In the data rows, zero lies at 4.5, halfway between 4 and 5.
Some points, one per row:
Array([7, 6, 7, 7, 7, 7, 7, 5, 7, 6, 6, 5, 4, 5, 5, 6])
Array([7, 5, 6, 5, 5, 5, 5, 5, 5, 5, 5, 4, 5, 5, 4, 5])
Array([7, 7, 7, 7, 7, 7, 6, 6, 5, 5, 5, 5, 7, 4, 5, 4])
Array([7, 7, 7, 7, 7, 7, 7, 6, 7, 6, 6, 6, 7, 5, 6, 5])
Array([7, 7, 7, 7, 7, 7, 7, 5, 6, 7, 6, 7, 5, 4, 5, 6])
Array([7, 7, 6, 6, 5, 6, 6, 6, 5, 5, 5, 5, 6, 5, 5, 5])
Array([7, 7, 7, 7, 7, 6, 6, 6, 7, 6, 5, 5, 5, 5, 4, 6])
Array([7, 7, 7, 7, 7, 7, 7, 7, 7, 7, 7, 7, 7, 5, 5, 6])
Array([7, 7, 7, 6, 7, 7, 6, 6, 5, 4, 5, 4, 5, 5, 5, 5])
Array([7, 7, 7, 7, 7, 7, 7, 6, 7, 7, 6, 7, 7, 4, 6, 6])
Array([7, 6, 6, 6, 5, 6, 5, 5, 5, 5, 5, 4, 6, 5, 4, 5])
Array([7, 6, 7, 7, 5, 5, 6, 5, 5, 5, 6, 5, 5, 5, 4, 5])
Array([7, 7, 7, 7, 6, 7, 7, 5, 7, 7, 6, 7, 5, 5, 5, 5])
Array([7, 6, 7, 6, 5, 4, 6, 4, 5, 4, 5, 5, 5, 5, 4, 5])
Array([7, 7, 7, 7, 7, 7, 7, 6, 6, 6, 7, 6, 6, 4, 6, 6])
Array([7, 7, 7, 7, 7, 7, 7, 7, 7, 7, 7, 7, 6, 5, 4, 5])
Array([6, 7, 5, 6, 7, 7, 5, 7, 5, 4, 5, 5, 7, 5, 6, 4])
Array([7, 6, 6, 7, 7, 6, 6, 6, 5, 5, 6, 5, 5, 5, 5, 4])
Array([7, 7, 7, 7, 7, 7, 7, 5, 7, 7, 7, 7, 6, 6, 4, 7])
Array([5, 6, 7, 6, 7, 7, 7, 6, 5, 5, 5, 4, 5, 4, 5, 5])
Array([6, 5, 6, 5, 5, 5, 5, 5, 5, 4, 5, 5, 5, 5, 4, 4])
Array([7, 7, 7, 7, 7, 7, 7, 6, 7, 6, 6, 7, 7, 5, 7, 5])
Array([7, 5, 4, 6, 5, 4, 5, 5, 5, 5, 5, 5, 4, 5, 4, 5])
Here are 40 more points, each followed by its number:
Array([7, 7, 7, 6, 5, 7, 6, 7, 5, 5, 6, 5, 4, 4, 5, 5]) 0
Array([7, 6, 6, 6, 5, 5, 6, 5, 4, 5, 4, 4, 5, 5, 4, 5]) 1
Array([6, 7, 6, 5, 7, 7, 5, 5, 4, 6, 4, 4, 5, 5, 6, 5]) 2
Array([7, 6, 6, 7, 7, 7, 5, 6, 4, 5, 5, 5, 7, 4, 5, 5]) 3
Array([7, 7, 7, 7, 5, 5, 7, 4, 7, 7, 5, 7, 4, 6, 5, 5]) 4
Array([6, 6, 7, 6, 4, 5, 4, 5, 4, 4, 4, 4, 4, 5, 4, 4]) 5
Array([7, 7, 7, 7, 4, 5, 6, 5, 7, 7, 7, 7, 4, 5, 5, 5]) 6
Array([7, 7, 7, 7, 4, 5, 7, 4, 5, 6, 5, 5, 5, 5, 4, 5]) 7
Array([7, 6, 6, 6, 5, 6, 5, 5, 5, 6, 5, 5, 4, 5, 5, 4]) 8
Array([7, 7, 7, 7, 7, 7, 7, 6, 7, 7, 7, 7, 7, 5, 7, 5]) 9
Array([7, 7, 7, 7, 7, 7, 7, 6, 7, 7, 6, 7, 7, 6, 7, 7]) 10
Array([7, 7, 7, 6, 7, 7, 6, 6, 5, 4, 5, 4, 5, 4, 4, 5]) 11
Array([7, 4, 5, 4, 6, 5, 5, 4, 4, 4, 4, 5, 5, 4, 4, 5]) 12
Array([7, 4, 5, 6, 6, 6, 5, 6, 5, 5, 5, 5, 5, 5, 5, 5]) 13
Array([7, 7, 7, 7, 7, 7, 7, 6, 7, 7, 5, 6, 5, 5, 5, 5]) 14
Array([7, 7, 6, 7, 5, 5, 5, 5, 6, 4, 6, 5, 5, 5, 5, 4]) 15
Array([7, 6, 6, 5, 5, 5, 6, 5, 5, 5, 5, 5, 5, 5, 5, 5]) 16
Array([7, 6, 5, 6, 7, 7, 5, 5, 4, 5, 5, 5, 6, 4, 5, 5]) 17
Array([7, 7, 6, 7, 4, 7, 6, 5, 7, 7, 6, 6, 5, 5, 5, 5]) 18
Array([7, 7, 7, 7, 7, 7, 7, 6, 7, 7, 7, 7, 7, 6, 5, 7]) 19
Array([7, 5, 5, 5, 5, 5, 5, 6, 5, 5, 5, 5, 4, 5, 4, 5]) 20
Array([7, 7, 7, 7, 6, 5, 7, 5, 7, 7, 5, 7, 4, 6, 5, 5]) 21
Array([5, 5, 5, 4, 7, 7, 5, 6, 4, 4, 4, 5, 7, 5, 4, 5]) 22
Array([7, 7, 6, 7, 6, 7, 6, 7, 7, 7, 5, 5, 5, 5, 4, 6]) 23
Array([7, 6, 6, 5, 7, 7, 5, 7, 5, 5, 5, 5, 5, 4, 5, 5]) 24
Array([7, 5, 6, 7, 7, 6, 7, 7, 5, 5, 5, 4, 6, 4, 6, 5]) 25
Array([7, 7, 7, 6, 4, 5, 7, 4, 7, 7, 5, 7, 5, 5, 4, 6]) 26
Array([7, 7, 7, 7, 5, 5, 6, 5, 7, 7, 7, 7, 4, 5, 5, 5]) 27
Array([7, 6, 6, 7, 6, 6, 7, 6, 5, 6, 5, 5, 6, 5, 5, 5]) 28
Array([7, 7, 7, 7, 7, 7, 6, 7, 7, 7, 6, 7, 7, 5, 5, 4]) 29
Array([7, 7, 7, 7, 5, 4, 7, 5, 7, 6, 6, 5, 4, 5, 4, 5]) 30
Array([7, 5, 7, 5, 6, 6, 5, 5, 5, 4, 4, 5, 5, 6, 5, 4]) 31
Array([7, 5, 5, 4, 4, 5, 4, 5, 5, 5, 4, 5, 4, 4, 4, 4]) 32
Array([7, 7, 6, 7, 5, 6, 5, 5, 5, 4, 6, 5, 5, 5, 5, 4]) 33
Array([7, 6, 6, 7, 4, 5, 6, 6, 5, 5, 4, 4, 5, 5, 5, 5]) 34
Array([6, 5, 7, 5, 6, 6, 5, 5, 5, 5, 5, 4, 4, 5, 4, 4]) 35
Array([6, 6, 7, 7, 7, 6, 5, 6, 6, 6, 5, 5, 5, 5, 5, 5]) 36
Array([7, 7, 7, 7, 7, 7, 7, 7, 7, 7, 7, 7, 7, 5, 5, 7]) 37
Array([6, 6, 7, 6, 7, 6, 5, 7, 5, 5, 5, 4, 5, 4, 5, 4]) 38
Array([7, 7, 7, 7, 4, 5, 6, 5, 6, 6, 5, 5, 4, 5, 4, 6]) 39
Which two of these numbered points are nearest to each point below, ignoring the direction in which the first points spread most? Their numbers follow each, nearest first.
Array([7, 7, 7, 7, 4, 5, 7, 4, 7, 7, 5, 7, 5, 6, 4, 6]) > 26 4
Array([7, 7, 7, 7, 6, 7, 7, 6, 7, 7, 5, 6, 5, 5, 4, 5]) > 14 23
Array([6, 6, 7, 6, 7, 7, 6, 5, 6, 5, 5, 5, 6, 5, 4, 5]) > 35 31
Array([7, 7, 7, 7, 7, 7, 7, 5, 7, 7, 7, 7, 5, 6, 4, 7]) > 19 37
Array([7, 7, 7, 6, 6, 7, 6, 7, 5, 5, 6, 5, 4, 5, 5, 5]) > 0 11
Array([7, 7, 7, 7, 7, 7, 7, 6, 7, 7, 7, 7, 7, 5, 7, 5]) > 9 16
Array([7, 7, 7, 7, 5, 6, 5, 7, 6, 5, 5, 5, 5, 5, 4, 5]) > 5 23
Array([7, 7, 7, 7, 7, 6, 6, 6, 7, 7, 5, 5, 5, 5, 5, 5]) > 14 36
Array([7, 7, 7, 7, 7, 7, 7, 7, 7, 7, 7, 7, 7, 5, 5, 7]) > 37 19
Array([7, 4, 6, 5, 5, 5, 5, 6, 5, 4, 5, 5, 5, 4, 5, 4]) > 13 9
Array([7, 7, 7, 7, 4, 5, 6, 5, 7, 7, 7, 7, 4, 5, 5, 5]) > 6 27
Array([7, 7, 7, 7, 7, 7, 7, 6, 6, 5, 4, 6, 7, 6, 5, 4]) > 31 29
Array([7, 6, 6, 7, 7, 6, 6, 6, 5, 5, 6, 5, 5, 5, 5, 4]) > 28 9
Array([7, 7, 7, 7, 7, 7, 7, 6, 7, 6, 6, 7, 7, 5, 7, 5]) > 9 16
Array([6, 5, 5, 5, 7, 7, 5, 7, 5, 5, 5, 5, 5, 4, 4, 5]) > 24 13
Array([7, 4, 5, 5, 5, 4, 4, 5, 5, 5, 5, 5, 4, 4, 4, 5]) > 20 32
Array([7, 7, 7, 7, 7, 7, 7, 6, 7, 7, 6, 7, 7, 5, 7, 7]) > 10 16
Array([6, 5, 6, 5, 5, 5, 5, 6, 5, 4, 5, 4, 5, 5, 4, 5]) > 37 20
Array([7, 6, 7, 7, 7, 7, 7, 6, 6, 5, 5, 4, 7, 5, 6, 5]) > 25 28
Array([7, 7, 7, 7, 7, 7, 6, 7, 5, 6, 6, 5, 6, 5, 4, 5]) > 11 38
